In the data rows, the value 500 means zero.
Here are some points, one per row:
tensor([700, 439, 442, 401, 592, 519, 411, 640, 536, 523, 516, 553, 418, 519,
        249, 478, 570, 512, 510, 647, 407, 505, 366, 479, 521, 356, 511, 637,
        485, 440, 563, 599])
tensor([584, 562, 477, 428, 411, 476, 516, 544, 472, 534, 501, 430, 576, 637,
        399, 617, 486, 606, 482, 544, 386, 486, 595, 496, 589, 488, 581, 563,
        370, 523, 402, 333])
tensor([584, 535, 603, 591, 453, 453, 683, 461, 445, 401, 580, 394, 412, 528,
        413, 437, 485, 433, 533, 661, 471, 466, 638, 398, 579, 443, 460, 442,
        557, 371, 338, 648])
tensor([642, 588, 580, 574, 545, 472, 478, 650, 419, 416, 388, 492, 494, 418,
        459, 478, 464, 524, 638, 411, 492, 538, 528, 411, 455, 304, 382, 353,
        599, 580, 511, 530])
tensor([501, 494, 534, 402, 410, 561, 536, 588, 465, 556, 478, 256, 546, 417,
        585, 508, 462, 586, 602, 564, 437, 327, 364, 399, 468, 710, 490, 431,
        577, 336, 586, 499])
tensor([492, 554, 687, 498, 703, 549, 483, 448, 591, 438, 480, 408, 549, 584,
        513, 439, 589, 484, 348, 528, 559, 632, 406, 546, 296, 633, 421, 607,
        550, 433, 563, 537])
tensor([277, 487, 559, 467, 623, 484, 528, 591, 536, 520, 423, 546, 540, 497,
        553, 717, 549, 413, 626, 578, 545, 422, 319, 313, 576, 286, 549, 597,
        533, 632, 399, 497])
tensor([494, 605, 448, 469, 481, 520, 512, 471, 228, 489, 332, 642, 465, 370,
        500, 339, 515, 477, 493, 633, 609, 499, 424, 582, 535, 555, 580, 539,
        581, 450, 432, 333])
tensor([418, 474, 445, 519, 564, 482, 583, 486, 444, 407, 519, 508, 571, 586,
        571, 401, 562, 441, 620, 675, 530, 570, 538, 626, 655, 580, 341, 346,
        398, 658, 427, 644])
tensor([562, 404, 395, 510, 535, 617, 522, 585, 707, 572, 279, 515, 415, 422,
        650, 554, 663, 514, 362, 511, 512, 494, 625, 391, 564, 445, 456, 524,
        544, 674, 514, 478])
tensor([369, 444, 503, 450, 470, 494, 286, 574, 499, 421, 521, 508, 280, 564,
        433, 544, 426, 530, 356, 562, 440, 513, 468, 343, 480, 534, 589, 330,
        595, 564, 465, 577])
tensor([632, 466, 470, 532, 396, 558, 479, 380, 584, 524, 523, 525, 475, 472,
        556, 455, 468, 504, 451, 613, 645, 540, 555, 456, 430, 374, 473, 523,
        355, 356, 457, 435])
tensor([589, 369, 506, 520, 463, 536, 525, 408, 431, 297, 586, 441, 471, 409,
        464, 522, 385, 639, 450, 377, 549, 374, 360, 612, 493, 439, 560, 459,
        423, 546, 418, 549])
tensor([605, 507, 487, 454, 474, 571, 409, 458, 630, 568, 455, 501, 560, 528,
        574, 453, 498, 680, 661, 429, 530, 634, 398, 623, 527, 534, 595, 266,
        614, 469, 296, 508])
tensor([402, 531, 507, 543, 536, 604, 382, 555, 460, 470, 487, 622, 717, 439,
        536, 373, 546, 497, 383, 418, 195, 456, 560, 482, 506, 406, 498, 472,
        434, 318, 375, 559])
tensor([503, 490, 419, 513, 620, 487, 613, 533, 638, 421, 438, 521, 536, 465,
        449, 530, 334, 591, 595, 505, 367, 649, 362, 506, 544, 533, 328, 730,
        590, 487, 452, 314])
tensor([625, 474, 483, 626, 587, 467, 388, 518, 481, 498, 490, 350, 632, 632,
        487, 461, 536, 395, 446, 469, 490, 527, 486, 391, 606, 614, 476, 475,
        469, 583, 433, 438])
tensor([434, 701, 505, 499, 576, 486, 546, 636, 561, 532, 537, 641, 522, 581,
        460, 445, 497, 686, 473, 476, 588, 440, 561, 445, 663, 452, 467, 495,
        567, 464, 731, 593])
tensor([486, 408, 473, 582, 483, 355, 477, 650, 554, 435, 599, 492, 578, 341,
        545, 414, 521, 464, 479, 554, 634, 579, 315, 450, 537, 464, 558, 423,
        371, 483, 628, 483])
tensor([502, 378, 515, 540, 723, 630, 604, 393, 455, 521, 535, 575, 311, 475,
        515, 558, 701, 466, 582, 380, 514, 510, 542, 432, 501, 602, 632, 435,
        436, 353, 541, 433])
tensor([544, 559, 553, 303, 430, 446, 601, 392, 441, 639, 392, 414, 559, 410,
        573, 420, 413, 513, 405, 535, 493, 510, 424, 445, 425, 464, 519, 531,
        433, 537, 456, 655])
tensor([292, 495, 393, 546, 397, 476, 526, 566, 531, 487, 465, 491, 418, 422,
        363, 445, 420, 576, 519, 456, 580, 550, 564, 515, 354, 549, 363, 589,
        452, 445, 414, 518])
tensor([522, 454, 629, 510, 330, 734, 650, 484, 586, 695, 618, 575, 610, 452,
        298, 599, 561, 356, 500, 392, 549, 469, 457, 530, 534, 543, 543, 494,
        498, 588, 500, 586])
tensor([469, 623, 503, 508, 475, 551, 557, 539, 509, 423, 598, 512, 438, 568,
        455, 411, 543, 679, 483, 516, 515, 495, 502, 523, 415, 619, 556, 563,
        316, 711, 432, 517])
tensor([434, 391, 518, 633, 493, 478, 455, 351, 387, 581, 392, 487, 604, 492,
        416, 413, 628, 632, 489, 426, 474, 292, 596, 398, 507, 511, 426, 548,
        425, 593, 541, 505])
tensor([499, 487, 687, 571, 579, 350, 465, 491, 489, 727, 482, 580, 384, 605,
        479, 568, 296, 474, 521, 429, 523, 460, 519, 472, 480, 517, 473, 455,
        442, 536, 470, 399])
tensor([581, 442, 569, 434, 461, 386, 456, 520, 530, 410, 498, 583, 598, 499,
        555, 665, 465, 583, 553, 554, 583, 504, 621, 440, 626, 615, 483, 537,
        383, 331, 547, 594])
tensor([480, 437, 393, 558, 381, 567, 345, 347, 473, 561, 630, 513, 428, 505,
        504, 490, 637, 392, 601, 344, 551, 501, 454, 497, 559, 568, 349, 649,
        645, 514, 517, 540])
tensor([544, 440, 509, 626, 391, 498, 610, 644, 535, 657, 506, 676, 369, 543,
        639, 381, 498, 355, 545, 415, 341, 530, 509, 542, 400, 644, 568, 581,
        603, 531, 454, 563])
tensor([339, 386, 511, 518, 399, 562, 496, 461, 460, 614, 611, 381, 529, 654,
        576, 419, 458, 624, 518, 582, 491, 709, 510, 490, 484, 314, 538, 425,
        455, 427, 606, 368])
tensor([473, 355, 590, 375, 461, 361, 637, 498, 451, 423, 601, 595, 561, 480,
        519, 612, 567, 582, 317, 497, 505, 569, 582, 537, 565, 474, 476, 549,
        810, 537, 445, 417])
tensor([454, 582, 568, 640, 558, 631, 490, 492, 436, 449, 395, 384, 444, 458,
        546, 642, 341, 510, 463, 555, 404, 661, 448, 675, 698, 415, 679, 631,
        592, 580, 709, 561])
tensor([492, 344, 364, 528, 486, 509, 645, 384, 606, 493, 432, 607, 505, 601,
        530, 567, 423, 378, 421, 485, 355, 330, 464, 612, 429, 490, 402, 371,
        450, 492, 700, 544])
tensor([420, 511, 455, 471, 658, 495, 467, 605, 633, 686, 635, 376, 423, 301,
        491, 529, 525, 358, 445, 406, 512, 402, 644, 718, 561, 518, 455, 417,
        436, 463, 404, 463])
tensor([554, 494, 568, 326, 537, 460, 398, 455, 368, 558, 494, 546, 501, 536,
        437, 552, 604, 561, 610, 610, 423, 526, 516, 645, 390, 461, 357, 362,
        458, 568, 542, 484])
tensor([509, 596, 466, 607, 472, 362, 584, 357, 572, 446, 616, 424, 500, 374,
        399, 431, 572, 510, 539, 564, 427, 422, 514, 471, 401, 519, 679, 374,
        575, 534, 628, 350])
tensor([432, 606, 480, 318, 399, 378, 527, 367, 557, 411, 393, 444, 421, 497,
        460, 442, 550, 345, 530, 255, 413, 704, 516, 437, 556, 538, 558, 509,
        375, 476, 528, 488])
tensor([481, 709, 420, 652, 409, 357, 484, 462, 439, 518, 498, 443, 425, 599,
        600, 721, 653, 609, 480, 485, 534, 505, 411, 624, 399, 442, 485, 530,
        443, 343, 436, 577])
tensor([607, 503, 553, 570, 422, 536, 455, 562, 412, 518, 485, 568, 440, 465,
        492, 531, 483, 337, 304, 411, 555, 479, 472, 505, 540, 576, 302, 397,
        425, 510, 547, 372])
tensor([460, 667, 355, 509, 580, 531, 365, 319, 548, 510, 566, 608, 640, 412,
        472, 630, 330, 485, 463, 658, 517, 544, 524, 398, 481, 567, 501, 405,
        573, 527, 447, 539])
tensor([417, 416, 555, 474, 432, 387, 349, 511, 571, 434, 276, 436, 571, 584,
        400, 389, 498, 392, 541, 568, 640, 373, 572, 703, 497, 535, 653, 577,
        616, 438, 449, 521])
tensor([493, 635, 425, 338, 524, 621, 572, 509, 483, 364, 515, 451, 509, 727,
        544, 426, 441, 400, 483, 414, 660, 324, 444, 469, 494, 390, 522, 477,
        591, 439, 461, 397])
tensor([535, 430, 359, 486, 495, 571, 579, 636, 344, 409, 513, 471, 635, 509,
        494, 640, 476, 412, 567, 450, 583, 605, 644, 472, 257, 555, 646, 506,
        462, 487, 600, 538])
tensor([486, 588, 698, 450, 461, 546, 345, 527, 604, 294, 595, 566, 454, 445,
        736, 494, 454, 477, 641, 584, 435, 421, 595, 517, 444, 437, 507, 727,
        476, 600, 601, 421])
tensor([584, 443, 340, 426, 624, 386, 484, 451, 398, 649, 627, 452, 468, 480,
        610, 363, 406, 516, 474, 376, 537, 456, 587, 485, 480, 489, 512, 651,
        518, 572, 535, 594])
These points spread out most along one direction. Take the direction at right angles to it along which they spread out most. Go by this last direction. How far along it is each point below, from 0 to 99? The average is 50, and the first point in the table lies past the average. One standard deviation of the points above along it is 16.
tensor([509, 596, 466, 607, 472, 362, 584, 357, 572, 446, 616, 424, 500, 374,
        399, 431, 572, 510, 539, 564, 427, 422, 514, 471, 401, 519, 679, 374,
        575, 534, 628, 350]) 32
tensor([584, 535, 603, 591, 453, 453, 683, 461, 445, 401, 580, 394, 412, 528,
        413, 437, 485, 433, 533, 661, 471, 466, 638, 398, 579, 443, 460, 442,
        557, 371, 338, 648]) 30
tensor([493, 635, 425, 338, 524, 621, 572, 509, 483, 364, 515, 451, 509, 727,
        544, 426, 441, 400, 483, 414, 660, 324, 444, 469, 494, 390, 522, 477,
        591, 439, 461, 397]) 41
tensor([339, 386, 511, 518, 399, 562, 496, 461, 460, 614, 611, 381, 529, 654,
        576, 419, 458, 624, 518, 582, 491, 709, 510, 490, 484, 314, 538, 425,
        455, 427, 606, 368]) 35
tensor([492, 554, 687, 498, 703, 549, 483, 448, 591, 438, 480, 408, 549, 584,
        513, 439, 589, 484, 348, 528, 559, 632, 406, 546, 296, 633, 421, 607,
        550, 433, 563, 537]) 52
tensor([522, 454, 629, 510, 330, 734, 650, 484, 586, 695, 618, 575, 610, 452,
        298, 599, 561, 356, 500, 392, 549, 469, 457, 530, 534, 543, 543, 494,
        498, 588, 500, 586]) 65
tensor([554, 494, 568, 326, 537, 460, 398, 455, 368, 558, 494, 546, 501, 536,
        437, 552, 604, 561, 610, 610, 423, 526, 516, 645, 390, 461, 357, 362,
        458, 568, 542, 484]) 35
tensor([584, 562, 477, 428, 411, 476, 516, 544, 472, 534, 501, 430, 576, 637,
        399, 617, 486, 606, 482, 544, 386, 486, 595, 496, 589, 488, 581, 563,
        370, 523, 402, 333]) 39
tensor([454, 582, 568, 640, 558, 631, 490, 492, 436, 449, 395, 384, 444, 458,
        546, 642, 341, 510, 463, 555, 404, 661, 448, 675, 698, 415, 679, 631,
        592, 580, 709, 561]) 79
tensor([502, 378, 515, 540, 723, 630, 604, 393, 455, 521, 535, 575, 311, 475,
        515, 558, 701, 466, 582, 380, 514, 510, 542, 432, 501, 602, 632, 435,
        436, 353, 541, 433]) 57
tensor([607, 503, 553, 570, 422, 536, 455, 562, 412, 518, 485, 568, 440, 465,
        492, 531, 483, 337, 304, 411, 555, 479, 472, 505, 540, 576, 302, 397,
        425, 510, 547, 372]) 56
tensor([625, 474, 483, 626, 587, 467, 388, 518, 481, 498, 490, 350, 632, 632,
        487, 461, 536, 395, 446, 469, 490, 527, 486, 391, 606, 614, 476, 475,
        469, 583, 433, 438]) 48
